The rows below come in pairs that one turn or mirror swaps. Which row does each named row swap with?
The rows were stretched afterwards, more along some directions than others.
J_963: 6, -13, -9, -11, -12, 13, 8, -3, -5, 1, 48, -6, 23, -32, 15, 20, 0, 17, 46
J_894: -7, -27, -4, -1, -13, 1, -3, -34, -18, 5, 11, -6, 19, -37, 30, 24, 32, 15, -26
J_194: 11, -4, -25, -4, -36, 12, 5, -26, -15, 6, 17, 5, 34, -16, -15, -5, -10, 20, 1
J_449: -12, -27, -2, 9, -9, 6, -10, -38, -24, -7, 11, -3, 30, -48, 34, 23, 27, 16, -17
J_64: 0, -16, -21, -14, -9, 12, 18, -6, -6, 10, 46, -24, 14, -28, 8, 19, 28, 25, 32
J_727: 3, 9, 4, -27, -12, -14, -4, 7, 2, 16, -1, -11, -13, 11, 15, 12, 1, -7, -28
J_89: -21, -19, -14, -10, 4, 3, 9, 9, 10, -34, 32, -31, 27, -9, 30, 11, 16, 39, 11
J_927: 1, 11, 4, -3, -12, 6, -8, -6, 6, 9, 9, -6, 22, 0, -9, 13, -7, 26, -2
J_13: -29, -3, -18, -17, -3, -6, 6, 5, -23, -26, 25, -42, 11, 23, -4, -10, 26, 31, -16
J_679: 5, 7, 14, -27, -14, -11, -4, 5, 9, 7, 7, -13, -5, 13, 26, 20, -11, -9, -11
J_243: -6, -14, -17, 1, -8, 9, -1, -30, 1, 14, -3, -7, 9, -37, 29, 15, 36, 18, -24
J_193: -12, 9, 13, -9, 7, -10, -10, 7, -17, 0, 2, -17, -6, -10, 16, 8, 15, 17, 4
J_128: 3, -2, -18, -1, -31, 10, -3, -20, -26, -3, 7, 6, 39, -17, -13, -7, -6, 23, -4
J_725: -26, -5, -18, -22, -5, -7, 7, 6, -27, -20, 30, -44, 11, 27, -4, -10, 28, 31, -14
J_557: 13, 0, -12, 0, -32, 13, 1, -28, -4, 8, 13, 11, 29, -19, -15, 2, -13, 19, 8
J_482: -8, -19, -8, -29, -19, 1, 7, -10, -31, 15, 50, -28, -1, 3, 16, 26, 29, -17, -24
J_204: 1, 1, -15, -21, -29, 0, 5, -10, -47, 11, 18, -5, 4, -4, -8, -8, 11, -10, -10
J_956: -16, -31, 2, 6, -5, 11, -8, -31, -28, -14, 22, 1, 40, -52, 41, 29, 21, 13, -12
J_917: 0, 5, -16, -20, -30, -1, 5, -10, -44, 12, 16, -7, 3, 1, -4, -8, 8, -6, -10
J_374: -15, -13, -21, -12, -1, 5, 16, -2, 0, 7, 39, -40, 9, -11, 7, 15, 43, 38, 13
J_867: -1, 8, -14, -23, -29, -3, 5, -9, -46, 13, 14, -7, -1, 1, -6, -7, 7, -6, -8
J_245: -5, -14, 2, 0, -14, 16, -6, -19, -19, -11, 33, 7, 39, -38, 22, 23, -3, 10, 10
J_744: -7, -16, 0, -4, -18, 13, -5, -15, -20, -16, 39, 1, 43, -30, 25, 24, -7, 15, 16
J_653: -13, -15, -23, -11, -1, 7, 17, -4, -3, 5, 39, -36, 11, -18, 2, 14, 45, 36, 15
J_189: -3, -28, -5, 2, -10, 10, 0, -32, -9, 14, 13, -3, 16, -45, 27, 32, 28, 13, -15
J_749: -4, 0, -43, -5, -25, 10, 18, -17, 10, -23, 19, -9, 36, -15, 16, -15, 4, 44, 17
J_467: 4, -12, -3, 4, -13, 6, 0, -24, 3, 21, -10, -2, 12, -36, 9, 20, 23, 10, -19
J_883: -20, 3, -9, -21, -9, -10, -3, 11, -26, -18, 21, -28, 9, 32, -5, -8, 5, 12, -17
J_111: -8, -17, -21, -12, -4, 6, 17, 1, -5, 1, 46, -36, 14, -10, 4, 16, 41, 34, 19
J_960: -4, -19, -8, -29, -19, -1, 7, -7, -25, 9, 50, -29, -1, 10, 14, 26, 28, -16, -20
J_306: -7, -4, 22, -3, 13, -5, -16, 3, -2, -3, 5, -15, 2, -8, 13, 23, 11, 15, -4
J_622: -16, -18, -28, -10, -4, 5, 16, 2, 12, -28, 32, -26, 35, -13, 30, 8, 14, 46, 8
J_619: 5, 10, 12, -22, -13, -6, -7, 6, 7, 5, 3, -9, 0, 11, 18, 16, -14, -5, -5
J_652: -15, -26, -1, -18, 1, -1, 5, 0, -6, -3, 50, -31, 3, 0, 23, 36, 38, 0, -17
J_887: -5, 13, -7, -18, -22, -6, 1, -3, -38, 6, 8, -13, 3, 1, 1, -8, 9, 9, -2
J_422: 6, 1, -27, 0, -42, 17, 10, -32, -13, -4, 19, 5, 49, -23, -10, -2, -6, 32, 4
J_450: 2, -5, -27, 7, -42, 21, 14, -35, -7, -2, 8, 11, 50, -36, -1, -1, -2, 31, 0
J_271: -12, -18, -6, 7, -6, 8, -1, -30, -9, 21, 8, -10, 15, -46, 25, 26, 41, 20, -19
J_370: 0, -18, -4, -2, -15, 1, -2, -34, -12, 10, 1, -4, 13, -30, 26, 22, 22, 8, -22
J_930: 3, -11, -13, 5, -7, 3, -2, -26, 7, 17, -4, 1, 0, -34, 15, 14, 29, 11, -15
J_560: -3, -21, -5, -29, -20, -1, 6, -8, -23, 9, 49, -25, 0, 10, 17, 28, 24, -20, -20
J_335: -9, 8, 4, -26, -4, -13, -9, 15, -15, 0, 8, -17, -5, 18, 11, 2, -1, -4, -21
J_380: -2, -3, -42, -2, -29, 18, 7, -28, -9, -6, 4, 3, 40, -29, -1, -19, 1, 36, 7
J_615: -14, -3, 18, -1, 14, -4, -17, 1, 4, -6, 7, -18, 10, -8, 20, 22, 12, 25, -3
J_695: -21, -20, -12, -12, 11, 3, 9, 9, 14, -19, 42, -34, 19, -8, 32, 23, 28, 36, 5
J_155: 4, -10, -39, 6, -31, 15, 8, -29, -8, -10, 11, 13, 39, -32, -1, -14, 1, 29, 12
J_303: 3, 2, -14, -14, -9, -7, 1, -15, 9, 14, -5, -8, -12, -15, 24, 6, 19, 2, -13
J_39: -22, -11, -10, -4, 0, 11, 8, -6, 9, -32, 24, -23, 36, -26, 38, 16, 14, 42, 10
J_145: -19, -8, -11, -8, -3, 6, 12, -1, 11, -31, 28, -25, 34, -18, 29, 12, 10, 41, 12
J_824: -27, -4, -21, -21, -8, -6, 8, 2, -28, -23, 28, -40, 11, 25, -3, -11, 25, 29, -14
J_829: 2, 4, 10, -27, -11, -11, -5, 11, 1, 8, 8, -12, -12, 12, 17, 16, -5, -13, -16
J_285: 6, -1, -24, 3, -28, 16, 5, -24, -19, 11, 9, 9, 35, -30, -23, -12, 2, 24, 7

J_467 swaps with J_450
J_449 swaps with J_557
J_883 swaps with J_652

